Where one turn sends some rows of the set: a few examples, then the rows asked:
Musib: [ -7 -23 -30  -7 -12  17 -12  52 -17  30 -14   5   6]
gele: [  1 -34  21  12 -21 -29  13  34 -23   4   9   1  35]
tul: [ -1 -38  -4  16 -41 -13   6   8 -36  36   7 -19   3]
devem: [ -4 -38   2  12 -18   0   0  24 -41  58  11  -5  24]
pudu: [-14 -26 -19  15 -18 -22   8  47 -36  11   9 -19  46]
bevod: [  1 -40  -8   2 -36 -14   5   8 -27  19  21 -28  -8]
Zupot: [  1 -25  19  -2 -34  -4  -1  50   9  23  -2  14  14]
zugu: [  8  -7   0  -2 -11   2   2  48 -23  20 -17   7  -4]
dozaf: [-11 -32 -20   0 -25  15 -13  52  -7  41 -14  13  19]
Zakeb: [ -4 -38 -41 -10 -13  15  -8  33 -12  33 -15  -2  12]
mer: [ -9 -51 -27 -11 -28  10 -10  35  10  33  -2   3  23]
Vef: [  3 -24  12 -15 -24  -4  -2  50  11   5  10   5  -1]
fipom: [ -7 -51  11   4 -30  -5  -3  25 -16  49  31  -6  27]
Vol: [  0 -35  -9 -15  -3   0  -2  23 -33  24  38 -23  -3]
meko: [  5 -23   8   8  -7 -26  15  34 -42   0   1  -6  20]
gesid: [ -7 -45 -32  -5 -23  13  -9  34  -4  40 -15   4  23]
mavev: [  4 -16  11   7 -25   1   1  49 -12  32 -20  15  11]
niz: [-16 -32 -15   8 -23 -24   5  48 -20   4  23 -20  46]
pur: [ -5 -48   5 -13 -19  -5  -4  24 -11  28  47 -17  12]
pag: [-13 -40 -13  -8 -31  11 -14  53  11  31   2  12  21]
nive: [  2 -33  17   2 -17 -30  12  35 -20  -7  18  -5  26]
zoz: [ -7 -27 -31 -19  -9  15 -13  51  -6  16   3  -2  -2]
fala: [ -2 -45   2  13 -48 -15   6   8 -23  33  14 -18   7]
Bitam: [  2 -27  15  15 -15 -27  15  35 -37   9  -2   0  30]
Munuf: [ -1 -45   0   4 -45 -16   5   8 -19  24  24 -23   1]
pebet: [-13 -23 -23   8 -13 -21   7  47 -35   3  14 -23  38]
gug: [  2 -35 -10   8 -34 -12   6   8 -37  27  11 -25  -7]
mebu: [ -8 -49 -33 -20 -20  11 -11  34  10  21   6  -4  13]
Vam: [-16 -30 -14  15 -25 -24   7  48 -27  11  14 -17  51]
sata: [-12 -36 -20 -20 -21  11 -15  53  11  16  12   2   7]
Vif: [ -4 -40 -40 -20 -11  14  -9  34  -4  21  -3  -7   6]
Nubat: [-13 -28 -20   5 -16 -24   5  48 -26  -2  23 -25  40]
memel: [  8 -12  -1 -16  -9   0   0  48  -9   3   0  -1 -12]
Raduk: [  0 -29 -11   0  -2   2   1  23 -52  43  17 -17   5]
lok: [  4 -26   9   0  -7 -28  13  34 -32 -10  13  -9  17]

Zakeb goes to gesid
Musib goes to dozaf
And these:
pebet goes to pudu
lok goes to meko
fipom goes to pur
zugu goes to mavev
bevod goes to gug

Where one turn sends some rows of the set: a few examples, then the rows asked:
kede: [-25 -13  13  21 -18  -6  28  47   1  25 -18  31]
sido: [-23 -12   6  -2 -57   8  27  14 -20   8   6  27]
Koban: [ 14  -7   7   8  -2   4  33  30 -11  17   2   0]
zeli: [-34  25   5   6 -30  14   8   9   1  25  13   6]
maba: [-42  14 -10  -9 -16  27  24   9  -7  19   1   9]
vibur: [ -1 -23   9   1  15   8  26  18  -4  23 -13  33]
Doreb: [-51 -14   3  31 -20  -3  26   6 -29   6   9  27]
legok: [-35  16   6   9  -9  11  11 -16 -26   4  17  27]
Vik: [  7  -1   8 -23 -32   0  19  13 -17  -2   0  24]
rozes: [-48  12  14 -14   0   6  10  -3  -6   7  -3  22]
Dolur: [-18  10   8  30 -48  18  26   4 -13  31  -4  20]
suv: [ 10 -13  20  -1  10  19  29  24 -10   5  -6  20]
mobik: [-20 -18  10   8   4  31  28  12 -19  15 -29  15]
ruzu: [  1   2  12  27  18  -5  21  20 -11  14   9  31]
rure: [ 13   7  23  -3 -24  -4  21   9 -21  -6  13  14]
mana: [-28  -7  23   1 -42   9  20   7 -23  -8   8  44]
birev: [  6  11  10 -10 -25   4  20  12 -24 -11  11  31]
Soset: [-58   0   4   8 -11 -13  27   9 -28   8   5  31]
zazo: [ 11   1  27  13  11  -7  22  24 -10   4   6  14]
Zagu: [  7  16  12 -11 -35   3  16  23 -10  -3   9  21]
lani: [-21  11  31  33  13  -1  11  12 -17   1 -11  17]
Vedib: [ 4 -3  1 18 -2  4 26 36  5 35  0 12]
laliv: [-53  -4   9  29 -33  18  24  28  -8  15   6  23]
sinol: [-23   4  19  12 -53 -10  18  14 -19   0  16  29]
laf: [-20 -16  16  15  24   2  14  17  -6  23 -13  21]
meri: [-16  -9   1  21  10  21  22  31  -1  33  -9  11]
mir: [-56 -24  18  11 -27  -2  18  14  -8  16 -10  25]
Peto: [ 14   5  14  -6 -34  13  27  17 -17   2   8  10]
lamug: [-22   0   4  39  -8   3  34  41 -17  10  -1  42]
mele: [-16  -2   0  34  19  -3  20  21 -15  25   2  11]
pumib: [ 10  -2  27 -15 -24  12  21  11 -14  -6   2  22]
sefal: [-26  -8  28   8 -34  18  18  -7 -10  23 -23  38]
sak: [-13   3   2  27 -13  -2  24  24 -13  28 -13 -13]
kini: [-37  -8   5 -20 -21  10  10 -11 -10  24  -6  16]
naru: [-61  -5  10  -7 -22   5  24  24  -8  18  -9  30]
muvi: [-41  22  -7   4  -9  -9  18  -2 -17  14  13   4]
rak: [-56  12  -6  16 -25   8  33  28 -18  17  10  22]
Pepaz: [-22   7  22  32 -28  -7  18 -15 -26  14  -2  35]
Fup: [-22 -25   4  20  -3 -13  34  24 -23  15 -16  42]

rure goes to pumib
laliv goes to Doreb
sinol goes to mana
And these:
kede goes to lamug
rak goes to Soset
zeli goes to legok
Vik goes to Zagu
Koban goes to zazo
mobik goes to sak
maba goes to muvi
Dolur goes to Pepaz
mele goes to laf
Vedib goes to ruzu

